(in the rows, 128 means zero)
Where one turn sends some rows of the set: a few examples, then the rows asked:
Razat: [121 150  99 126  66 144 144 141 118 101 135 106 132 131 116 137 146 135
 148 147 109 154  95 161 105 155 166]
Mek: [130 118 126 108 108 146 135 151 153 119 129 127 158 122  90 145 109 150
 146 130 126 142 107 170 114 175 124]
lat: [131 139 149 137 109 158 142 133 143 111 144 157 141 125 124 130 131 123
 128 157 119 153 126 153 137 128 147]
loro: [140 168 119 112 103 156 130 125 145  98 128 132 150 129 104 151 160 142
 117 122 134 113 131 159 115 142 117]
ligek: [130 119 113 107  96 136 125 135 157  94 132  99 147 136  83 126 108 150
 155 122 117 156 108 177 118 163 122]
Vuka: [156 154 129  96 127 142 113 147 152  97 126 127 122 120 122 129 154 125
 127 158 127 142 119 168 122 152 136]
vubuv: [139 152 117 103 109 155 126 126 132 110 140  87 146 136 118 131 138 129
 146 134 118 164  78 165 111 162 152]
suni: [131 156 130 137 120 151 115 114 136 112 119 148 136 162 111 121 122 145
 132 156 139 131 105 143 129 144 137]
Vatuz: [106 136  88 126  94 116 131 123 160 105 136 119 141 144  94 133 163 129
 164 163 133 117 114 151 109 134 135]
Zemas: [135 130 115 143 106 161 104 154 137 111 134 133 131 132 120 126 146 145
 120 152 100 121 133 143 123 153 111]
tid: [126 162 111 114  94 128 154 105 155  89 128 120 118 156  90 147 143 121
 168 133 126 124 112 156 122 141 123]
Tel: [106 119 132 121  77 167 127 147 149 119 148 119 149 115  80 130 152 144
 134 129 114 128 144 153 124 144 121]
Dela: [110 132 117 133 127 165 120 139 165  84 149 134 125 139 126 124 163 154
 131 141 135 162 125 140 114 147 135]
pelaz: [132 140 121 117  82 143 122 123 166  83 155 137 125 112 108 131 155 120
 136 152 100 135 132 169 140 131 115]
Kub: [128 123 114 126  86 117 140 118 147 117 139 107 144 154  94 145 178 139
 148 143 109 116 124 150 135 129 122]
Nobi: [109 152 110 110 110 171 132 135 151 110 128 110 131 137 138 105 166 142
 174 124 112 158 103 149 113 130 126]
diman: [126 146 135 123 125 138 121 120 163  95 151 145 127 127 113 107 150 134
 169 159 124 166 101 152 131 129 155]
Kiteb: [142 133 124 113 103 151 153 142 184  91 127 117 147 136  81 127 150 130
 171 135 141 120 129 149 108 142 123]
ketev: [129 157 124 126  80 141 117 123 148 131 118 126 133 157 110 137 147 138
 165 154 103 143  94 145 145 144 100]
Teso: [116 124 119 147  75 139 120 107 143 126 132 135 124 151  89 121 132 117
 154 150  99 137 122 149 138 134 129]
migos: [123 148 162 144  91 145 126 122 154 112 136 123 127 167  99 138 151 127
 152 147 110 131 102 147 147 138 111]
rapa: [128 131 118 122 108 140 145 137 162 105 119 113 161 133  76 122 124 131
 170 134 114 107 114 152  98 142 127]
gudem: [115 128 128 109  87 155 153 142 147  98 152 100 141 125  91 133 101 132
 168 145 108 164 114 147 104 148 137]
domi: [104 134 121 128 126 134 123 136 154 108 159 127 137 129 123 134 133 148
 141 153 150 166 109 128 120 125 135]
punar: [143 138  94 122  90 152 132 136 134  90 117 105 137 124  98 137 137 142
 142 136 111 176 110 154 102 167 160]
Gifa: [100 133 126 115 129 158 123 114 143  88 140 128 128 138 137 125 144 147
 132 154 126 174 117 147 127 126 140]
ras: [131 106 142 105  90 141 119 160 153  94 143 122 113 110 115 126 154 155
 154 153 102 149 128 145 112 139 129]
pota: [104 142 118 128 114 172 130 139 140  92 128 125 120 122 124 113 157 147
 156 124  92 163  97 156 111 157 151]
fikeb: [111 125 105 128 112 158 141 131 145 124 132 113 156 153  93 144 135 128
 167 116 136 133 132 159  97 159 127]
Vero: [139 142 136  80  83 151 151 138 146  89 135 103 131 102  94 142 146 137
 138 143 130 136 110 159 139 139 132]
zosi: [135 142 114 125 105 147 151 148 157 103 127 127 150 139 103 108 113 136
 174 116 137 125 126 165 107 130 124]
gonov: [129 133 119 120  97 130 139 111 156 109 123 118 162 155  87 156 160 124
 166 170 128 123 121 153 127 140 123]
moz: [126 129 115 139 102 161 113 134 135 103 142 109 138 145 123 115 160 169
 163 146 103 163 102 124 104 143 142]
zif: [145 150 150 148  85 153 127 143 141 116 139 130 137 149 117 112 126 113
 139 157 135 143 103 155 124 129 154]
kod: [138 148 100 111 116 144 132 136 142  98 129 109 117 122 126 118 169 148
 146 117  88 160 102 155 120 145 141]
duda: [132 144 145 152 117 152 127 121 139 114 135 128 133 142 116 128 140 111
 124 147 123 147 117 130 126 116 149]
Taf: [143 117 123 107 103 168 114 148 137 122 118 103 138 120 115 139 168 147
 131 126 130 124 104 147 106 157 131]
vid: [135 124 107 103  70 153 126 140 142  97 123  99 135 129 103 120 127 140
 126 155  94 157 107 161 100 161 150]
Teku: [122 159 148 119  84 157 121 114 153 121 123 122 131 156 103 131 143 121
 116 153 105 125  98 143 135 137 114]
Vekip: [118 137 108 117  82 149 118 138 157 120 136 113 138 132  89 140 102 133
 142 132 132 175 104 158 119 166 117]

loro moves to Vuka
suni moves to vubuv
And these:
domi moves to Vekip
ligek moves to migos
kod moves to Kiteb

Where one turn sends some rows of the set: a few examples, then the rows asked:
paf: [136 130 128 152 122 108 131 131 140 161 140 130 145 113]
Lobi: [142 132 149  93 143 129 144 103 128 102 135 142 119 117]
taz: [140 132 135  96 144 143 133  92 123 142 146 143 124 116]
roduv: [143 130 119 149 129 114 134 124 141 164 138 133 140 107]
gefo: [126 126 132 105 114 132 139  89 134 100 154 132 158 121]
Sefum: [131 134 156 102 136 134 123 110 112 149 148 140 124 128]
mivo: [140 132 175 134 138 128 138 100 134 159 131 129 126 102]
vezu: [119 135 125 138 123 115 127 133 119 144 106 129 118 117]
kal: [139 129 122  97 132 142 141  82 134 118 148 140 142 113]
tum: [128 130 187 140 121 120 136 108 133 147 135 123 139 110]
labak: [147 129 156 128 142 135 146  84 144 149 129 130 130  92]
Nenu: [111 133 128 142 110 108 127 135 122 130 110 125 131 120]
reta: [133 134 168  99 136 120 136 117 120 108 137 140 119 126]
zul: [144 125 147 131 131 134 152  78 154 126 132 126 146  91]
tefu: [120 130 102 135 113 117 140 114 136 112 108 127 137 107]
rinup: [140 133 159  95 144 126 139 110 122 111 134 143 113 122]
gebo: [118 132 166 110 116 124 122 117 113 134 153 133 139 136]
fik: [141 127 109 149 121 113 141 115 152 145 140 130 153 104]
mibuv: [128 132 167 102 126 117 138 117 123  97 139 137 129 127]
Pog: [123 126 178 142 109 118 141 102 143 124 137 119 155 108]
zaral: [131 124 159 138 113 125 150  86 153 115 136 120 159  98]
naket: [131 130 157  99 126 120 143 109 128  87 139 137 134 123]
Fudu: [145 129 110 147 129 115 140 116 147 156 138 133 144 103]
Lova: [132 128 126 154 113 105 132 130 143 150 142 127 154 113]
Dul: [128 131  99 132 128 123 139 112 134 128 105 130 124 105]
dezi: [115 128 154 111 105 122 129 107 124 109 156 130 157 133]
biz: [136 127 117 152 113 108 138 122 149 142 141 127 159 109]
Mup: [111 131 116 141 105 110 133 126 131 114 111 124 140 115]
bim: [137 130 148  96 134 125 146 101 131  91 136 140 129 117]
Debak: [128 133 111 132 132 122 132 121 125 143 104 132 115 108]

mibuv moves to naket
mivo moves to tum
Sefum moves to gebo
And these:
fik moves to Fudu
Mup moves to tefu

